In the data rows, 50 means zero.
Here is a table of points, one per row:
[44 47 61 48 54 48 49 43 39 45 50 43 50 47 43 31 34 55 55 65 62 51 38 58 36 44 32 57 61 46 57 59 35 49 56 43 40 44 37 65 52 36 52 69 38 45 29 40]
[61 53 33 49 52 37 49 48 61 38 45 67 51 64 72 53 41 52 53 42 63 47 46 30 38 47 60 59 57 47 53 60 59 57 42 41 41 37 57 51 65 67 58 45 39 29 37 46]
[51 45 54 42 60 55 38 44 31 63 57 60 63 65 44 58 55 57 44 42 60 46 47 57 55 53 56 48 46 62 53 38 34 39 54 65 45 46 57 50 36 60 36 45 38 44 52 46]
[27 34 35 32 39 61 66 40 26 32 42 39 49 43 64 36 47 35 60 57 52 45 62 52 42 70 55 62 46 48 45 34 60 36 47 41 51 39 64 62 53 40 58 37 59 43 50 67]
[53 49 55 68 54 49 57 46 51 41 64 58 60 67 41 39 54 59 30 53 51 41 59 37 41 53 61 61 46 40 42 41 63 38 51 55 56 63 38 68 37 63 60 41 67 40 22 36]
[56 44 62 37 29 43 25 42 57 52 44 43 60 44 63 38 63 57 52 59 42 42 68 56 63 36 56 38 37 46 58 59 67 68 58 37 56 57 56 48 34 45 54 43 46 43 58 43]
[36 68 56 56 60 35 63 40 35 58 49 45 35 67 56 53 68 59 62 69 39 67 63 58 55 49 61 62 64 47 61 66 43 59 55 54 60 61 37 46 62 54 29 43 58 38 57 63]
[52 55 55 66 64 47 60 41 60 47 63 63 60 43 40 44 53 62 47 51 58 41 68 61 40 58 48 56 49 39 30 43 58 44 50 62 63 31 59 41 37 35 31 43 43 47 53 43]
[46 44 38 42 71 46 53 68 48 55 46 38 64 41 38 36 48 34 53 29 43 47 59 52 36 37 65 34 42 54 31 62 55 58 54 65 63 55 57 61 54 51 52 68 56 53 42 54]
[53 46 60 57 39 67 38 63 51 52 41 47 52 44 65 55 59 62 52 42 49 65 27 54 60 61 56 65 46 49 31 46 50 44 17 44 54 62 61 61 57 39 32 66 57 55 49 60]
[49 48 56 42 58 49 51 44 50 62 48 70 61 42 30 50 47 55 59 51 37 71 40 59 41 52 59 38 65 43 48 49 56 53 51 39 43 63 55 41 60 61 62 35 53 63 35 58]
[51 47 52 47 25 47 36 44 29 59 59 62 64 66 43 54 59 57 40 35 60 43 39 52 58 54 56 51 43 61 56 41 39 46 49 64 43 46 52 44 66 60 39 41 39 45 50 49]
[52 48 41 41 28 46 55 40 53 57 53 45 52 47 59 57 44 61 46 53 30 44 34 59 37 52 59 44 61 43 33 57 56 66 56 65 56 54 32 55 54 37 54 43 67 56 37 49]
[56 44 52 40 57 48 56 44 37 45 43 32 50 44 46 58 31 54 33 54 60 71 43 59 59 71 56 47 57 33 47 61 41 62 51 47 38 38 57 50 30 69 33 49 45 38 58 42]
[55 39 56 46 37 39 68 53 57 65 64 42 33 42 45 51 54 37 54 53 58 48 39 54 60 29 55 49 72 66 31 36 60 36 53 42 64 43 56 39 59 60 37 40 57 34 58 37]
[55 43 55 53 69 38 40 59 57 59 45 42 42 63 63 54 60 54 34 44 44 65 55 59 42 62 36 67 49 50 36 40 49 44 58 35 51 66 33 62 58 63 63 43 29 66 57 56]
[54 43 25 37 38 42 60 68 60 69 38 56 57 44 56 36 58 57 35 62 66 66 53 53 47 56 53 45 45 44 58 44 60 35 53 58 50 56 27 31 35 46 60 69 47 41 60 45]
[49 51 59 40 57 45 51 40 55 58 41 71 59 45 41 60 35 34 63 60 39 80 41 33 57 37 39 58 33 67 50 50 56 52 49 62 45 56 53 49 39 34 62 47 58 36 44 56]
[56 65 42 40 43 60 58 43 57 34 73 34 43 46 43 58 32 50 63 32 41 63 55 36 40 42 55 62 34 39 61 36 64 42 56 50 57 65 44 38 58 62 30 63 34 57 54 43]
[30 69 66 57 43 60 65 64 35 56 43 72 45 39 58 72 59 55 57 45 47 53 60 56 42 60 52 37 38 51 58 56 70 43 50 43 52 36 31 69 53 61 54 65 45 39 54 41]
[26 56 37 58 47 59 38 37 58 55 49 44 44 67 58 53 67 31 50 36 43 65 51 63 61 39 53 38 62 45 61 42 43 45 62 49 52 37 57 67 50 55 58 64 61 58 46 29]
[54 52 58 62 58 49 57 46 61 41 45 43 60 48 60 55 59 54 60 45 43 39 38 39 55 45 32 57 60 49 54 53 39 55 55 42 70 59 59 46 41 39 57 41 42 40 61 40]
[46 43 39 42 38 44 33 41 54 38 65 43 70 63 48 59 57 34 61 63 63 54 44 35 34 63 33 52 60 64 35 67 60 47 51 43 62 47 36 63 44 55 39 47 54 63 66 35]
[53 59 45 49 59 52 56 49 58 32 62 64 47 38 50 30 63 26 35 65 51 48 35 65 62 55 58 58 41 64 59 69 59 39 46 61 40 44 53 48 46 44 43 41 33 52 53 43]
[49 48 49 42 55 42 40 46 35 62 72 48 39 43 46 29 57 61 57 36 45 46 67 55 39 38 26 57 47 42 51 65 42 44 16 49 31 58 56 46 61 44 56 61 65 40 60 38]
[70 70 42 52 44 61 36 46 27 50 48 48 44 40 58 62 41 32 54 62 43 37 62 36 60 49 36 36 69 49 43 38 43 40 49 68 51 61 37 52 53 59 55 62 57 51 51 57]
[56 46 66 43 54 47 63 43 47 56 39 45 36 67 39 54 62 31 50 49 64 41 38 51 40 49 35 30 41 34 64 63 60 49 22 44 70 55 61 42 39 65 57 46 54 62 42 58]
[60 40 34 68 40 39 58 63 46 51 55 48 62 39 57 57 47 54 66 69 46 45 62 63 65 47 41 41 36 45 35 65 39 54 51 61 50 58 59 57 58 69 58 39 36 59 39 50]
[49 44 51 51 53 38 39 48 26 58 61 43 23 46 44 53 50 55 54 33 36 45 44 32 61 63 59 48 41 67 50 60 63 40 58 37 42 43 52 42 39 34 61 42 36 52 46 39]
[67 73 58 58 44 58 45 67 52 57 36 47 41 44 41 35 61 35 55 55 45 60 54 34 58 62 60 60 45 44 39 48 42 48 55 45 48 41 61 56 55 52 36 58 64 67 48 29]
[53 48 57 62 37 39 58 33 60 34 36 55 52 55 62 35 55 56 49 43 44 61 49 53 35 68 55 32 39 60 56 47 34 43 54 70 58 56 59 36 65 43 55 65 47 43 51 42]
[55 41 38 45 54 42 65 69 53 63 43 47 54 67 44 52 41 59 53 60 41 42 43 29 51 44 47 60 34 61 62 55 32 57 57 42 42 39 61 68 55 56 39 47 66 53 50 54]
[51 47 55 34 56 38 37 46 57 32 60 69 32 41 44 41 60 60 63 42 61 49 41 38 59 53 51 51 38 33 40 43 39 47 60 69 49 39 38 63 38 58 56 40 61 65 61 62]
[57 47 54 55 40 37 36 63 57 56 45 46 40 42 38 63 57 33 30 37 40 62 57 53 40 54 35 61 53 39 44 41 44 51 50 63 62 24 54 59 58 38 59 41 42 33 54 67]
[53 46 54 56 58 52 52 67 29 41 45 56 54 42 58 34 61 52 38 49 40 56 56 28 35 61 36 31 45 55 50 38 40 68 55 39 58 57 36 34 39 43 34 40 45 45 50 45]
[55 51 64 57 61 37 55 49 56 34 50 34 60 46 66 59 36 54 38 33 50 63 63 55 60 44 62 32 54 48 51 55 40 29 53 42 38 52 56 44 57 42 63 42 63 58 56 56]
[34 64 41 58 42 55 40 64 59 55 51 46 50 62 51 54 30 51 57 60 39 61 59 55 42 51 56 41 50 49 59 37 42 64 13 49 49 36 54 39 35 50 59 35 41 60 53 28]
[55 41 58 42 53 51 63 42 56 34 66 47 35 62 48 62 59 55 47 60 57 49 53 54 58 41 63 51 42 72 30 41 37 68 23 42 54 40 33 40 39 51 60 72 52 60 35 62]
[53 52 61 42 54 49 48 55 33 34 41 41 50 46 37 61 41 53 27 58 57 43 38 53 37 39 62 57 57 45 55 60 61 59 48 69 46 66 56 50 63 42 58 43 48 48 65 37]
[47 51 59 48 52 45 52 41 56 56 40 42 59 35 48 49 40 63 51 44 37 44 42 63 59 48 31 59 34 60 55 51 67 55 54 43 49 36 51 41 56 64 33 47 59 56 35 56]
[21 67 44 54 46 53 64 37 58 61 50 47 41 38 56 56 41 59 25 65 49 35 45 33 59 47 31 37 41 51 35 40 42 44 51 56 49 63 60 62 56 55 56 48 40 57 59 52]
[62 36 44 63 41 67 51 61 46 54 58 46 30 43 61 54 44 60 57 55 71 69 57 57 41 38 36 45 45 51 67 43 57 59 61 64 62 52 62 61 52 40 53 45 39 60 30 56]
[57 47 59 40 54 42 58 51 36 46 44 65 60 43 63 35 37 54 53 45 61 42 44 57 62 45 49 64 59 46 64 35 44 55 51 45 69 37 37 42 60 59 62 59 64 74 60 38]
[52 42 64 62 28 49 56 49 54 38 42 66 51 43 47 50 42 33 39 42 39 53 64 61 30 34 41 62 64 71 54 55 40 42 54 43 30 59 52 49 27 66 38 48 56 59 57 61]
[58 36 37 59 58 75 54 44 50 40 50 68 53 71 56 57 48 59 34 48 43 64 57 37 63 41 34 38 57 36 48 62 64 36 52 42 40 50 55 38 56 36 39 48 64 55 59 56]
[60 40 56 65 37 66 43 39 61 62 40 47 44 47 30 45 33 38 60 39 65 39 60 55 61 66 59 55 41 45 44 68 35 39 53 36 57 61 27 56 58 38 56 43 51 36 53 53]
[48 43 55 69 56 40 33 49 53 60 68 41 60 41 47 54 51 57 51 63 42 43 47 35 52 68 59 56 67 62 67 61 62 40 53 61 50 39 60 40 39 58 58 76 58 62 54 70]
[37 68 57 63 61 59 33 44 35 55 55 42 55 57 62 36 41 33 46 68 62 51 48 53 57 33 55 54 35 45 40 43 43 60 57 38 55 41 37 37 56 54 55 46 57 35 49 63]
[61 47 50 40 67 80 40 45 64 55 62 44 41 35 48 61 61 61 53 59 58 45 47 60 32 63 54 50 43 71 60 41 50 50 59 42 41 47 56 46 62 60 62 40 68 38 59 37]
[50 51 64 35 55 49 54 48 57 62 37 40 55 45 67 56 63 56 60 50 65 46 56 33 57 42 60 60 66 44 50 49 55 47 50 64 37 62 56 50 34 41 50 45 38 46 32 39]
[28 69 32 61 36 61 54 47 54 40 46 46 44 36 30 47 53 64 50 33 72 62 56 36 57 46 56 58 63 53 57 61 42 65 51 44 59 60 56 44 37 59 59 42 58 55 54 64]
[47 46 61 33 40 44 54 66 60 41 77 63 60 47 38 44 52 50 37 58 42 56 61 51 64 58 59 38 51 42 66 40 40 48 50 34 60 63 59 70 62 38 40 61 41 42 53 51]
[54 41 61 59 55 74 65 44 58 64 53 42 60 49 59 28 45 50 55 40 38 45 42 35 55 43 59 40 63 48 58 57 58 63 44 66 37 34 29 65 57 46 53 41 31 59 68 61]
[69 74 42 39 44 57 42 37 55 56 39 48 41 71 37 29 42 63 54 60 42 43 54 59 41 46 53 38 51 51 38 40 63 44 56 40 51 44 65 61 47 55 55 64 36 51 59 67]
[52 43 31 63 63 39 36 43 58 53 40 43 42 39 54 57 57 52 56 55 40 38 36 57 39 39 62 42 39 43 68 35 41 34 26 46 53 60 34 62 36 43 30 41 57 50 55 59]
[49 56 41 45 56 42 46 74 56 28 38 45 51 61 37 52 43 63 59 50 62 44 46 60 64 47 37 30 66 70 54 51 62 49 50 46 43 42 33 60 58 37 37 43 56 51 40 55]
[31 62 48 33 42 65 41 73 55 52 46 49 48 63 58 58 46 58 53 55 42 37 53 55 34 38 58 62 43 43 39 70 35 29 60 47 57 39 53 30 52 48 54 43 39 62 51 59]
[24 30 60 60 61 57 34 68 61 49 43 66 32 65 56 38 33 39 60 55 54 39 54 55 59 63 52 54 51 45 41 40 64 65 53 65 50 67 58 39 56 63 48 52 56 40 59 51]
[46 39 51 40 54 55 50 46 62 35 40 43 54 41 38 57 68 49 53 56 34 41 48 38 60 48 36 53 60 36 54 52 38 54 51 46 39 40 49 36 61 64 54 65 38 37 29 45]
[50 55 41 46 55 41 50 44 57 64 56 70 51 39 67 58 45 30 52 41 67 38 43 51 34 53 59 36 59 39 52 53 50 62 56 34 36 56 56 44 57 38 31 50 53 61 37 60]
[54 65 55 46 48 51 64 71 55 54 73 37 60 69 51 52 58 36 61 35 54 43 37 63 56 68 33 54 44 52 56 49 54 58 58 59 34 62 53 43 34 41 62 47 61 39 43 62]
[58 47 28 45 61 52 55 47 35 44 47 70 51 48 58 59 39 53 54 34 35 40 40 64 61 47 55 62 60 50 50 58 41 59 55 42 68 59 57 51 32 43 58 66 41 40 58 42]
[51 49 36 42 57 45 53 37 55 60 39 44 54 61 42 58 47 37 31 41 59 41 75 55 61 51 41 64 41 64 59 51 58 64 49 62 46 56 48 44 61 36 38 51 54 66 41 50]
[51 44 51 74 50 41 57 48 34 40 41 44 61 50 32 63 67 51 62 57 61 43 43 55 40 38 58 56 50 40 48 30 62 61 57 40 29 45 56 44 58 36 58 66 42 51 66 47]
There is one direction along which these points spread out most. Take the direction at right angles to it along which they spread out most. Go by this last direction. How far along it is each point below, from 0 to 99? 50 is the average, and the first point above lies past it. One standard deviation of the points above along it is 16.
[49 44 51 51 53 38 39 48 26 58 61 43 23 46 44 53 50 55 54 33 36 45 44 32 61 63 59 48 41 67 50 60 63 40 58 37 42 43 52 42 39 34 61 42 36 52 46 39] 32
[27 34 35 32 39 61 66 40 26 32 42 39 49 43 64 36 47 35 60 57 52 45 62 52 42 70 55 62 46 48 45 34 60 36 47 41 51 39 64 62 53 40 58 37 59 43 50 67] 43
[52 43 31 63 63 39 36 43 58 53 40 43 42 39 54 57 57 52 56 55 40 38 36 57 39 39 62 42 39 43 68 35 41 34 26 46 53 60 34 62 36 43 30 41 57 50 55 59] 54
[53 59 45 49 59 52 56 49 58 32 62 64 47 38 50 30 63 26 35 65 51 48 35 65 62 55 58 58 41 64 59 69 59 39 46 61 40 44 53 48 46 44 43 41 33 52 53 43] 23
[54 65 55 46 48 51 64 71 55 54 73 37 60 69 51 52 58 36 61 35 54 43 37 63 56 68 33 54 44 52 56 49 54 58 58 59 34 62 53 43 34 41 62 47 61 39 43 62] 51
[24 30 60 60 61 57 34 68 61 49 43 66 32 65 56 38 33 39 60 55 54 39 54 55 59 63 52 54 51 45 41 40 64 65 53 65 50 67 58 39 56 63 48 52 56 40 59 51] 45
[37 68 57 63 61 59 33 44 35 55 55 42 55 57 62 36 41 33 46 68 62 51 48 53 57 33 55 54 35 45 40 43 43 60 57 38 55 41 37 37 56 54 55 46 57 35 49 63] 52
[70 70 42 52 44 61 36 46 27 50 48 48 44 40 58 62 41 32 54 62 43 37 62 36 60 49 36 36 69 49 43 38 43 40 49 68 51 61 37 52 53 59 55 62 57 51 51 57] 61
[51 45 54 42 60 55 38 44 31 63 57 60 63 65 44 58 55 57 44 42 60 46 47 57 55 53 56 48 46 62 53 38 34 39 54 65 45 46 57 50 36 60 36 45 38 44 52 46] 18
[54 43 25 37 38 42 60 68 60 69 38 56 57 44 56 36 58 57 35 62 66 66 53 53 47 56 53 45 45 44 58 44 60 35 53 58 50 56 27 31 35 46 60 69 47 41 60 45] 30
[57 47 59 40 54 42 58 51 36 46 44 65 60 43 63 35 37 54 53 45 61 42 44 57 62 45 49 64 59 46 64 35 44 55 51 45 69 37 37 42 60 59 62 59 64 74 60 38] 51
[26 56 37 58 47 59 38 37 58 55 49 44 44 67 58 53 67 31 50 36 43 65 51 63 61 39 53 38 62 45 61 42 43 45 62 49 52 37 57 67 50 55 58 64 61 58 46 29] 55
[49 51 59 40 57 45 51 40 55 58 41 71 59 45 41 60 35 34 63 60 39 80 41 33 57 37 39 58 33 67 50 50 56 52 49 62 45 56 53 49 39 34 62 47 58 36 44 56] 66
[31 62 48 33 42 65 41 73 55 52 46 49 48 63 58 58 46 58 53 55 42 37 53 55 34 38 58 62 43 43 39 70 35 29 60 47 57 39 53 30 52 48 54 43 39 62 51 59] 60
[51 47 55 34 56 38 37 46 57 32 60 69 32 41 44 41 60 60 63 42 61 49 41 38 59 53 51 51 38 33 40 43 39 47 60 69 49 39 38 63 38 58 56 40 61 65 61 62] 27
[54 52 58 62 58 49 57 46 61 41 45 43 60 48 60 55 59 54 60 45 43 39 38 39 55 45 32 57 60 49 54 53 39 55 55 42 70 59 59 46 41 39 57 41 42 40 61 40] 56
